Each row is where one point has got to under a steady rotation. How many ticks took it there?
The counts run from 0 to 463.
[ 96 108 137 110 142 110 176 123 170 151 150 142 131 119  94 127 161  82
 108 170 148 108 119 149 145 133  86 168 161 116 139 127 123 105 124 159
 137 126 122 135 177 101  90 175 145 102  91 115 159 194 106 147 151 150
 123 136 136  91 130 141 109 101 116  95 134 166  93]
214
[139  66 125 129 128 126 163 116 128 168 166 125 104 108  82 160 105 120
 107 143 165 119 146  96 126 123 121 178 103  89 136 158 109 133 130 133
 116 149 150 118 154 161  56  99  71 102 110 125 124 114 144 137 140 139
 179 166 109 116 104 149 160  94 170 141 129 121 113]
141
[155  80 121 114 125 159 143 153 151 134 168 133 104 124 107  91 143 130
 153 137 110 139 185 141 114 169 133 183 140 173 127 145 130 103 108 130
 101 163 111  95 111 141 102 138  62 130 189 145 145 137 116 119 165 113
 177 114 138 126  95  96 160  94  96 136 117 132 105]
370
[ 63 150 131 150 163  73 106  89  99 136 126 116 104 134 130 121 132  96
 106 203 125  82 125 141 162 102 119 140 138 135 154 106 152 136 163 109
 172  87 134 136 138  94 105 109 154 158 133 106 122 126 172 157 142 131
 122 124  93 123 160 153 134 149 163 112 112 160  92]
72
[ 79 113 111 101 145  87 100 120 149 153 140  94 127 116  96 102 148  99
 139 195  95  95 161 130 157 163  88 161 140 114 168  96 131 147 112  91
 148 150 109 151 153 119 124 115 118 141 157  97 114 161 144 142 159 120
 107  94 138  76 153 103 123 124  83  82 105 117 108]
400
[129 163 152 165 159  81 114 105 160 169 104 154  84 102 123 140 137  96
 104 140 159  66  97 120 143  99  95 141 105 129  93 124 134 131 145 169
 151  77 121 115 112 121 115 130 143 143 130 125 128 119 124 145 153 155
 111 120  93 107 141 160  57  91 183 108 140 139 113]
354
[ 83 138 140 138 133 136 114 130 123 146 129 113  88  54 104 137  80 125
  95 153 142 108 130 154 162 113 109 161 109 123  93 139 112 168 181 132
 121  90 166 128 168  91  98 168  95 154 122 131  90 135 103 169 166 129
 125 142 108 110 123 148 123  93 110 152 138 151 135]
17
[154 139 134 144 143  81 134 115 170 101 128 141  94 144 114 132 213  98
 149  97 132  85 125 147 163 159 111 158 129 147 140 105 139 111  82 154
 140 108  74  92 106 136 123 115 149 118 150 114 136 142 131 126 158 162
 152 123 136 128 139 143  83  98 145  71 116 121  87]
221
[130 102 123 102 144 121 155 109 153 139 176 159 126 136 107 137 177 123
 157 109 124 112 117 138 182 133 133 153 124 148 156 105 153  90  96 151
 140 128 109  93 134 135 105  97 139 113 143  98 139 138 159 116 145 170
 187 137 156 148 106 111 140 134 182 121  77 106  89]
0
[114  92 121 124 145 101 163 117 142 149 144 145  84 100 102 170 136 115
 111 119 120  91 121  78 142 129 110 181  93 101 138 129 107 135 103 138
 129 141 114 126 118 191  62  79  87 125 125  96 100  95 167 107 152 114
 145 143  88 113 111 158 129 108 125 131 134  79 128]
139
[ 83 120 137 130 142 124  97 108 159 151 162 116  79  86  94 121 120  82
  98 181 136 107 139 123  93 142 118 163 126  85 120 113  59 133 113 143
 143 122 120 143 125 149  79 132 108 124 128 132  92 129 126  99 156  83
 108 109  87 102 164 138 135  78 129 141 151  92 123]
267
[ 90  85 115  93  98 132 134 144 153 142 162 122 137 112  97 133 129 142
 130 120 139 121  78 135 154 150 120 144 101  90 109 139 116 151 131 130
 101 138 126  90 167  62 102 152 121 129 120 139  97 210 120 151 131 129
 164 121 121  69 135 122 105  71 116 134  94 150 111]
341
[ 80  92 145 140 155 120 117 107 141 149 183 120  92 105 119  95 127 109
 108 203 109 114 168 128 134 125 125 157 159  98 141 144  89 145 117 127
 154  88 130 134 113 150  71 135 110 135 169 125 114 100 138 138 182  83
 122 117  84 150 143 132 168 120  87 125 132 107 120]
265
[125 166 153 122 161 121  96 130 166 140 132 127  80  56  85 120 120 141
 107 121 144  87 123 139 154 140  61 173 109 131 103  77 124 129 164 123
 162  72 135 172 165 129 109 136 123 143 135 113 104 143 105 160 180 143
 137 124 136  89 132 107  81 104 102 104 122 123 148]
20
[129  93 115 178 114 107 150 105 134 118 119 140  86 128 137 142 177  84
 147 111 114 132 122 126 155 125 151 135 127 119  93 166 116 143  86 177
  91 118  72  57  71 143  92 142 105 118 160 145 137 119 105 121 139 130
 145 119  89 145 122 152 112  66 158 113 121 135  89]
225
[141  78 129 165 116 100 172 108 134 109 147 137  93 150 141 135 190  92
 128 119 125 131 130 149 168 124 154 149 152 128 109 175 121 131  82 165
  93 111  84  56  88 137  95 147 118 109 159 143 157 117 108 124 156 142
 154 132  96 159 108 164 132  94 130  96 138 142  88]
224
[140 143 111  65 130 100 114 127 147 135 128  90 142 144 132 125 130 151
 145 118 123 127  77 150 152  95 108 129  89 119 118  95 141 108 152  70
 114 123 123 125 149 108 129  89 127 143 162 105  97 183 150 138 130 148
 155  80 135  76 143  59 118 124 176 134  91 119 118]
61
[ 95 105 118  97 134 105 176  87 117  81 170 130 122 150 149 147 163 113
 125 114  89 158  78 123 164 114 169 148 142 133 118 124 102 105 124 132
 126 119  98  78 124 128  56 113 144 123 145 113 107 162 156 119 127 103
 167 120 102 160 100 119 187 119 121 152 128 125 103]
192
[112 103 129 102 128 139 136 134 142 146 131 124 112 114  80 136 139 145
 137 131 126 105 161 132 149 146 107 197  97 136 162 120 138 142 130  90
 104 167 117 105 166 122 114 120  74 140 157 141  86 179 158 140 175 143
 159 146 138  80 110 119 154 109  57 132 128 151 131]
149
[128 124 106 133 151 149 147 141  97 121  99 118 114 124  95 108 117 144
 130 146 141 115 161 135 156 121  83 169 116 181 131  84 181  95 206 111
 120 142 159 152 161  99 111 157  81 153 126 125 142 156 138 160 142 144
 179 137 156 103 125  99 137 112 156 112  92 169 107]
429
[ 87 118 137 110 143 105 112 141 147 154 151 138 102 104 129  96 141 144
 161 130 127  69  92 166 180 119 109 136 129 137 114 125 165 150 151 124
 134  78 128  89 132  51 125 136 147 172 145 111 122 172 139 157 168 137
 142 118 117 100 131 135  86 132 104 117  75 155 119]
346
[135 174 123  74 141 153 104 141 160 126 137 124  86 117 145 104 129 131
 142  96  91 101 101 168 123 110 150 171  95 206 109 107 144  93 147 126
 117 125 134  75 113 104 143 107 112 163 185 122  93 146 152  92 168 123
 150 102 127 118 117 106 136 125 132 171 118 114 128]
377
[103 139 141 149 147 113  59 118 153 140 173 103  84 122 126 120 131 118
  98 180 131  77 160 141 124 144 129 177 112 111 161 121 119 133 128  99
 160  89 137 117 125 117 132 108 113 151 189 127  91  90 169 135 195 111
 117 106  97 118 171 142 144 125 117 115 131  94  98]
263
[ 82 107 125 140 151 130 157 125 115 102 176 148 107 133 109 174 145 115
  80 129 129 108 122  95 142 159 125 191 119 129 154 108 127  85 139 161
 153 152 144 117 160 140  65 129 123 107 113 111 120 106 176 129 129 111
 178 167 119 154 125 162 177 115 136 129 123  93  93]
328
[133 144 114  70 143 115 118 142 153 100 150 108 116 126  97 140 122 142
 118 109  93 115 110 116 130 176 106 182 128 169 119  72 103  90 161 116
 151 148 147 158 163 133  85  79 104 132 139  81  94 145 129 129 142  93
 167 141 132 114  88  94 150 115 106 139 125  84 128]
53
[ 83 123 106  94 134 105 107  85 142 147 147  93 103 105 110  81 149  44
 135 195  93 120 134 197 141 104 154 136 169 145 135 137  96 143 123 129
 116 103 126 124 137  81 106 133 149 141 121 123 136 175  93 104 142 138
 117 130 115 115 133 143 132 108 155 136 114 164 100]
406
[121 111 107 120 130 107  85 121 122 161 144  78 142 118 105 111  97 111
 115 203 142 114 181 163 156 127 110 135 126 106 152 118 146 146 159  69
 119 127 155 163 172 120 121 127  85 144 165 109 124 125 132 166 150 159
 134 106 143 105 141  88 145 129 154 106 104 143  89]
397
[109 168 120 115 130 106 138 113 141 114 120 117 150 129 152 134 136  96
 108 133 113 143 104 180 184 118 135 143 146 185  86 132 140 110 170 139
 118 118 133  89 166  77 112 173 145 139 154 126 150 167 103 163 130 170
 130 110 146 139  97 116 126 112 157 123 138 173  72]
438
[117 121 135 126 139 143  98 122 158 155 175  92  75  85  86 108 100  78
  87 177 140 110 167 175  91 118 129 163 143 112 121 134  78 123 145 129
 123 101 156 161 151 136  89 138 108 126 108 127 127 119  88 112 166 120
 148 147 108 132 143 135 146  97 175 154 137 120 109]
269
[141  61 108 148 128 133 194 156  82 103 111  96 100 145 126 162 118 151
  95 133 135 112 143 110 127 110 114 175 114 126 121 144 149 116 160 110
  84 164 136 127 139 142  71 154  61 132 117 124 136 136 146 148 150  99
 169 150  86  98 116 149 160  96 120 130 133 155 122]
424
[163 147 150 127 141  61 116  93 129 134 107  93 100 140 151 131 108 106
  97 142 132 124 106 169 137  88 142 121 147 136  60 172 105 141 162 112
 115  56 130 112 121 116  85 116 133 147 150 118 138 136  81 168 148 134
 127 123  70 131  98 143 125 111 167 134 166 182 115]
164
[128 118 123 168 126  94  96 111 136 131 159 113 117 160 145 123 126 114
 114 148 148 140 114 128 133 135 138 100 141  88  63 142 116 119 151 155
 145  80 132 100 103 101  82 138 136 119 165 135 143 112 119 158 117 113
 153  92  92 143 144 111 123  80 216 123 108 123  83]
448
[153  80 126 118 147 148 195 141 121 106 139 137  88 149 152 113 178 153
 153 102 113 116 122 147 139  83 124 170 130 171 126 125 177  86 137 132
  86 109 105  82 103 116 103 162 107 149 147 137 152 159 162 121 170 112
 182 115 116 129 120 122 134 126 100 126 100 152 125]
96
[ 81  93 129 158 152 102 156  96 115 109 146  97 105 133 121 145 143  65
  71 182 120 120 153 133 154 124 123 155 155 103 150 137  95 136 130 138
 127 106 127 146 152 142  63 149 124 120 116 113 139 121 124 141 161 117
 111 145  88 143 145 172 166 119 114  93 166 145  87]
77
[145 113 141  95 130  73 146 139 191 179 131 134 123 109  86 123 119 111
 112 132 142 102 106 135 130 150  98 148 137 122  80 167  95 135 130 141
 115 130 134 130 161 108  98 130 119 115 113 113 156 181  63 157 153 147
 116 133 111  67  85 137  77  85 142 109 145 158 108]
26
[ 98  83 127 124 135  71 148 123 116 153 148  98 150 133 133 161  91 134
  83 169 124 121 128 106 155 129 118 160 129  76 125 165 112 147 153  89
 132 143 140 146 157 151  65 104  95 131 159  95 113 124 162 176 151 114
 107 114  90 103  92 119 166 132 106 119 155 130 107]
392
[105 129  90  87 135 148 146 105 151 126 122 109 124 112 135 115 145  47
 120 154  85 169 123 152 127 104 146 167 141 175 110 114 108  98 121 143
  86 180 111 107 124 148 104 157 108 128 144 127 122 171 124  78 128 125
 117  93 134 121 132  92 153 101 165 152 144 129  91]
184
[130 103  92 119 116 138 134 107 127 162 115 101  99  77  85 165 103 102
 128 125 145 135 156 109 158  95 112 164  62 112 121 136 128 161 127 105
  80 153 134 129 146 182  94 113  53 124 137 122  85 115 138 122 150 160
 147 146 129 111 120 115 132  80 186 137 119 112 129]
143
[ 88 110 128 114 127 115 135 121 175 165 175 127  87 105 157 133 128  85
 100 147 117  81  83 143 114  91 155 151 124 116 111 180  97 116 111 166
 121 110 135  78 111 121  90 126 144 136 126 113 120 117 125  95 159 110
 100 111  63 124 119 168 123 128 162 176 135 106  90]
131
